128 stands for zero in the data rows.
Some points:
[133  77 110 152 137 113 131 148 163 112 116 169 175 105 199 128  96 131
 150   0 129 186 139 103 123  94 122 112  82 114 128  70 125 191 138 111
  96 145 125 137 124 119 177 136 155 122 149 153 142 180 110 107 129 167
 136 147 140  97 114]
[120  44 105 135 120 121 137 173 125  90 120  82  93  92 117 106 131 139
  69 141 158 184 118 133 130 118 213 139 149 102 130 116  85 145 138 159
 144 140 103  99 124  96 108 114 130 104  98 139 133 107 244 161 145 167
 141 156 126 170 124]
[139  96 179 137 111 120 106  94  50 200 106 176 102 124 143 121 149 132
  96  90 123  93 119 161 136 178 132 122 138 130 155 124  63 108 191 111
 108 134 196 145 117 175 197 117 140 108 117  94  81  65 137 148  92 160
 140 159  79 123 107]
[ 94 109 141 149 169 102 127 128 144 146 113 141 101 118 123 105 119  96
 117 151 106  91 111 140 108 127 153 150 140 113 102 116 128 158 134 127
 187  62  92 146  96 178 129 138 155 118 169 140 120 133 131   0 134 116
 153 168 113 148 158]
[126 164 158 159 129 136 116 167 171 146 146 105 193 167  70 181 116 100
 115 143 179 111 111 138 123 119  82  79 150 164 111 116 131 160 122 154
 111 125 117 134  96 163 139 148 193 116 134 105 135 112 172 150 120 140
  50 212 143 124  86]
[136 153 146 138 119  80 160 108 137 140  84  65 159 140 157 132 118 102
 133 141 111 142 241 172  95 156 144 144 123 128  77 128 124 117 149 135
 136 190 146  80 157 100 132 150 136 160 190  69 116 122 163 102 153 142
  95  90 115  79 167]
[147 140 136  78 146 128 135 106  80  94 153 105 120 155  98 119  99 111
 146 164 127 135 132  95 118 111 143 166 119 138 102  89 165 154 132 113
 129 139 113 160  95 119 131 165  89 173 103 140 137 143 133 146   0 201
 133 162  98 108 163]
[154 131 140 121 110 177 115 123  77 104 255 101 174 119 123 120 130 166
 120 150 121 145 126 106 110 148 126 152 100 112  69 106  97 132 149 106
 173 149 166  98 152 133 171  96 143 129 119 145 134 125  86 101 199 105
 137 180 154 144 158]
[138 150 114 223 121 162 117 115 159 128 149  86 120 159  91  80 164 166
 111 112 138  91 146 110 118  72 172 143 115 132 127 132 160 158 173 142
 153 155 101 159 137 162 133 160  91  67  93 104  96 137  81 138 140 163
  95  48 108 139 110]
[158 158 149 109 113 116 106 132  82 137  95 154 164 107 150  78 147 171
 111 117 102 114  97 133 145 159 146 144 140 119 189  95 247 118  27 135
 135 147 136  95 113 116 165 166 118  80 162 108 135 135 162 124 152 115
  79 148 128 169 133]
[153 133 103 142 119  55 134  73 147  88 155 169  90 133  90 105 125 138
 163  73 102 109 109 138 104 159 115 148 111 228  67 150  89 104  79 116
 166 160 145 108  83 108  82 133 160 127 128 170 102 152 152 139 133 143
 121 115 121 152  74]
[108 145 145 147 115 182 166 139 173 203 141 135  68 147 109  73 141 115
 106  99 165 148  83  75  92 144 144 133 135 150 137 140 107 101 146 164
  88 125 147  99 115  35 144 135 101 168 148 152 131 135 117 103  90  83
  73 134 170 126 155]
[135 149 134 131 120 119 110 208 130 107 117 129 112 125 137 130 149 129
 255 147 125 122 144  97  74 105 127 143 142 111 147 146 116 129 111 155
 133 119 165 153 114 118 176  53 108 129 102 131 152  70 147 110 139 143
 104 110  92 142 123]
[116 122 131 126 119 167 169 114  93 107  78 123 154 115 159 144 140 178
  99 121 141 152 156 143  72  94  83 172 175 125 149 175  80 148  82  81
 163  32 135 138 127 124 114 165 112 140  60 151  87 154 134 134 131 138
  69 127 163 102 135]
[101  86 132  97 173 103  80  81 151 126 149  81 108 113 126  55 110 130
 120  99 189 107 167 105 104 135  37 140 123 116 192 155 118 108 108 136
 122 173 121 189 140 153  71 112 108 118 134 116 156 117 122 141 159 129
 120 178 141 104 169]
[136 167 157 109  62 110  26 134 109 161 106 105 119 138 187 107  91 145
 114 122 112 111 124 150 118  62 167 120 104 138  71 122 122  67 140 120
 116 101  89 176  98 126 132 104 164 103 116 142 136 178 155 167 130  69
 135 125 133 105 169]
[120 130 163 155 127 152 118  45 124 129  73 188 170 177 157 145 138 113
 167 170 106 186 128 100 132 140 131 133 122  70 144 139  88 125 164 197
 140 159  85 122  82 152  98 134 130 171 140 125 131 164 113 160 154 116
 120 140 136 215 136]
[149  84 140 165 131 125 103 137 166 133 159  79 132 143 105 162 112 149
 159 164  30 139  99 160 182 162  90 111 154 142 194 119 105  94 157  79
  68 130 124 128 133  99 130 172 115 117 102 174 130 168 158  87 138 150
 113  93 116 119 170]
[ 77 122 116 111 224 238 116 135 160  93 129  97 102 154 196 127  85 126
 156 121 125 118 103 185 139 174 119 124 110 163 107  72 130  94 107 146
 159 106 110  82 126 147 136  99 100 114 124  98  88 113 121 166 126 134
 122 120 109 113 124]
[158 118 145 142 127 136 130 175 159 147 132 141 131 154 138 142 116  85
  82 103 130 134 115 118 200 140 113 186  73 140 128 216 176 122  73 139
 160 120 142 153 124 122 144 100 176 202  75  94 119 115 124 130 155 189
 174  93 130 142 180]
[199 145 137 121  82 133 140 147 129 132 151 128 108 150 101 171  35 192
 102  86 138 162 118 139  86 140 162 110 120 136 178 121 100 141  91 125
 117 118  80 108 129 196  70  95  70 169 156  99 145  92 115  95 117 101
 142 103  92 134 124]
[113 166  71 106 110 146  83 141 116 197 159 136 126 131 164 143 137  61
 117 154  98 219 138 134 128 108 132  98 167 163 133 177 148 139 129 119
 147 146 182 113 120 122  68 144  59  75 119 118 133 158 109 101 127 158
 161 168 126 107  68]
[ 76 212  83 104 119  84 120 160 138  84 133 145 194 129 115 136 171 135
 147  71 159 126 111 138 148 190 142 156 121 157 141 113 105 106 187 171
 130  76 116 147 159 138  92 188  88 132 106 122 140 106 146 128 128 126
 169 127 139 130 179]
[148  58 189 104 124 128 109 131 167 150 137 104 126  25 142 200 151 127
 138 114 121 106 130 127  84 148 151 138 185 134  93 126 152 111 118 195
 137 113 126 128 136 115 106 184 149 113 125 126 168 127  43 168 116 125
 157 106 120 141 119]
[154 174  96 119 197 128  83 181 122 146  48 136 120 116 132 140  82 174
 106 179 153  81 131 122 132 113 115 156 104 142 148 115  71 135 151  98
 144 177 167  99 169 104 126 160 174 136 110 134 187 145  85 109 107 129
 144 121 146 183  99]
[111 100 130 133   1 156 139 121 144  88 119 153 130 123 142 131  77  90
 137 131 165  82 163 131 248  97  90 147 168 122 111 100 122 132 129 124
 139 141 149 121 129 120 100 120  88 102 157 147 125  77 110 100 106 123
 106 116 160 159 123]
[133  74  94 129 124 136  96 148  23 117 119 120 120 100  96 162 144  96
 129 148 145 104 130 109 154 119 108  79  61 161 162 116 127 160 125 234
 136 118 148 134 126 114 115 143 121 158 138 137  52 167 128 111 134  75
 106  98 123  78 116]
[141 108  16 184 142 116 103  73 119 128 140 177  97 149 159 216 157 122
  87 155 117 113 140 128  93 123 120 174 168 137 118 126 187 134 134 138
  91 138 111 119 156 145 154  88 137 132 128 173 173  76 141 137 123  99
  98 141 129 100 168]
[166 160 134 165 140 126 162 104  79 148 150 122 156 112 111 107 125  61
 136 133 166 101 156 145 122 129 119 150 130 111 173 136 114  92 119 140
 101  64  62  96 170  83 159  69 139  76 179 141 139 180 118 143 107 188
 185 122 131 143 100]
[102 129 100  81 114 115 153  72 171 190 106 101 198 138 115 105 102 124
 120 150 110  87 145 117  86 120 157 118 130 121 161  56 170 143 117 129
  66 116 177 121 111 125 123 100 152 160  70 162  61  96 128 136 159 109
 212 114 148 154  97]
[ 70 121 139 118 109 141 149 155 126  97 127 170 131 153 107 148 155 134
  74 120  99  37 134 123  68 112  85  18 128  93  93 147 120 109  98 125
 128 160 124 109 137 112 137 125  57 157 122 134 163 163 149 126 152 176
 154 129  94 144 138]
[156 121 116 168 171 129 213 169  81 102 125 101 148 189 123  98 113 131
 139  90 112 142 136 151 136 121 120  85 190  96 133 146 154  75 134 146
 178 159 160 159 104 138 110 136 174 113 125 164 146 116 113 143  93  48
 181 124 139 115 146]
[118 112 132 122  84 109 172  76 130 105  90 101 141 126 125  95 120  87
 150 163 149 149   0 144 129  81 122 115 117 145 132 130 138 118 143 121
 147 122 138  99 187 147 133 129 140 155 112 126 186 127  99 134 161 139
 105 126  76  74 113]
[119 124 153 130 122  77 173 110 190 133 128 127 124 114 137 164 157 195
 111 159 111 159 108 123 133 142  96 122  72  94 116 129 157 128 144 150
 167 120 173 141 180 136 129  43 116  81 127  91 109 173 150 127  26 102
 128 128 167 140 129]
[158 114 136 120 125 180 167 141 149 103 139 146 129 119 146 103 228 146
 135 175 181 161 146 166 140 105 105 153  98 181 104 132 120 135  95  94
  24 151 119 154 125 155 116 162 136 130 149 120 124 140 141 112 122  77
 178 129  59 157 128]
[159 170 129  92 139 109 100 113 161 114 129 119 106 120 122  88 150 107
 105 126 164 145 153 146 181 222 126  82 140  45  97 154 117 197 119 131
 128 116 111 111 101 126 162 118 121 129  63 198 153 138 116 123 125  99
  96  89  81  92  99]
[ 88  87 113  92 143  97 105 142 112 138 130 177 119 197  78 146 103 168
 156 129 157 143 124 150 153 133 167 163 186  85  90 145 143 120 114 114
 104 132 102 161 195  80 147 126 143 130 124  63  86 161  90 116 158 112
 130 147 128  97  85]
[129 150 145 113 151 134 165  98 102 139 104 137 121 112 116 124 131 151
 132 130  41 131 141 118 155 114 132  77  55 134 105 161 125 175 125 125
  99 110  77 152 143  52  87 139 152  72 116 104 138   6  92 131 136 134
 120 169 142 123 139]
[151 148 135  72 150 150 166  96 149 121 136 152  68 105  93 149 133 121
 144 146 144 133 134 150 145  83 135 113 106 128 138 134 124 106 138 129
 139 147 125 149 104 177 209 174  92 120 133 121 153 121 187 130 177 136
 164  98 252  94 101]
[ 72 163 154 122 176  95 144 142 116 126 195 141 139  78 183 135 113 158
 117 128 108 104 124  35 172  76 118 151 153 103 141 164 136  95 156 114
 106 135  84  66 104 149 113 138 164 159 138 111 113 107 158 127 113 110
 122  85 101  93  59]
[114 138  99 126 109 120 121 190 159 111 126 137 105 120  94  91 131  93
  99 158  33 112 113 137 123 136 130 185 121  77 144 124  96 167 121 111
 109 110 168 149 113 154 130 130 129 137 233 128 112 135  95 241 141 112
 121 146 133 106 115]
[111 118 130 168 143 173  89 117 114 104  88 111 172  74  90 156 178  91
 146 103 157 117 112 112 124 165 199  97 120 139 138 147 148 119 124   0
 149 156 114 146 111 121  91  79 109 165 153 115 122 127 137 126 103  99
 121 119 176 119 117]
[118 136 131  92 138  78 149 142 106 138 136 132  43 141 140 138 136 117
 133 133 160 171 168  96 140 129 115  53 161 166 128  77 178 136 174  61
 134  71 135 119 140 151 121 116 171 139 158 119 114 143  89 170 167 157
  94  95 130 199 186]
These points spread out most along one direction. Take the direction at right angles to it along which they spread out most. Go by this last direction. Where along it does each point below lie, from 0 to 99? 50 is the average, and the first point above lies past it. One standard deviation of the points above along it is 16.
[102 129 100  81 114 115 153  72 171 190 106 101 198 138 115 105 102 124
 120 150 110  87 145 117  86 120 157 118 130 121 161  56 170 143 117 129
  66 116 177 121 111 125 123 100 152 160  70 162  61  96 128 136 159 109
 212 114 148 154  97] -> 38
[135 149 134 131 120 119 110 208 130 107 117 129 112 125 137 130 149 129
 255 147 125 122 144  97  74 105 127 143 142 111 147 146 116 129 111 155
 133 119 165 153 114 118 176  53 108 129 102 131 152  70 147 110 139 143
 104 110  92 142 123] -> 56
[ 77 122 116 111 224 238 116 135 160  93 129  97 102 154 196 127  85 126
 156 121 125 118 103 185 139 174 119 124 110 163 107  72 130  94 107 146
 159 106 110  82 126 147 136  99 100 114 124  98  88 113 121 166 126 134
 122 120 109 113 124] -> 69
[114 138  99 126 109 120 121 190 159 111 126 137 105 120  94  91 131  93
  99 158  33 112 113 137 123 136 130 185 121  77 144 124  96 167 121 111
 109 110 168 149 113 154 130 130 129 137 233 128 112 135  95 241 141 112
 121 146 133 106 115] -> 30
[108 145 145 147 115 182 166 139 173 203 141 135  68 147 109  73 141 115
 106  99 165 148  83  75  92 144 144 133 135 150 137 140 107 101 146 164
  88 125 147  99 115  35 144 135 101 168 148 152 131 135 117 103  90  83
  73 134 170 126 155] -> 33
[118 136 131  92 138  78 149 142 106 138 136 132  43 141 140 138 136 117
 133 133 160 171 168  96 140 129 115  53 161 166 128  77 178 136 174  61
 134  71 135 119 140 151 121 116 171 139 158 119 114 143  89 170 167 157
  94  95 130 199 186] -> 67
[156 121 116 168 171 129 213 169  81 102 125 101 148 189 123  98 113 131
 139  90 112 142 136 151 136 121 120  85 190  96 133 146 154  75 134 146
 178 159 160 159 104 138 110 136 174 113 125 164 146 116 113 143  93  48
 181 124 139 115 146] -> 70
[136 153 146 138 119  80 160 108 137 140  84  65 159 140 157 132 118 102
 133 141 111 142 241 172  95 156 144 144 123 128  77 128 124 117 149 135
 136 190 146  80 157 100 132 150 136 160 190  69 116 122 163 102 153 142
  95  90 115  79 167] -> 69
[ 94 109 141 149 169 102 127 128 144 146 113 141 101 118 123 105 119  96
 117 151 106  91 111 140 108 127 153 150 140 113 102 116 128 158 134 127
 187  62  92 146  96 178 129 138 155 118 169 140 120 133 131   0 134 116
 153 168 113 148 158] -> 63
[ 70 121 139 118 109 141 149 155 126  97 127 170 131 153 107 148 155 134
  74 120  99  37 134 123  68 112  85  18 128  93  93 147 120 109  98 125
 128 160 124 109 137 112 137 125  57 157 122 134 163 163 149 126 152 176
 154 129  94 144 138] -> 36
[118 112 132 122  84 109 172  76 130 105  90 101 141 126 125  95 120  87
 150 163 149 149   0 144 129  81 122 115 117 145 132 130 138 118 143 121
 147 122 138  99 187 147 133 129 140 155 112 126 186 127  99 134 161 139
 105 126  76  74 113] -> 44
[120 130 163 155 127 152 118  45 124 129  73 188 170 177 157 145 138 113
 167 170 106 186 128 100 132 140 131 133 122  70 144 139  88 125 164 197
 140 159  85 122  82 152  98 134 130 171 140 125 131 164 113 160 154 116
 120 140 136 215 136] -> 47
[159 170 129  92 139 109 100 113 161 114 129 119 106 120 122  88 150 107
 105 126 164 145 153 146 181 222 126  82 140  45  97 154 117 197 119 131
 128 116 111 111 101 126 162 118 121 129  63 198 153 138 116 123 125  99
  96  89  81  92  99] -> 49
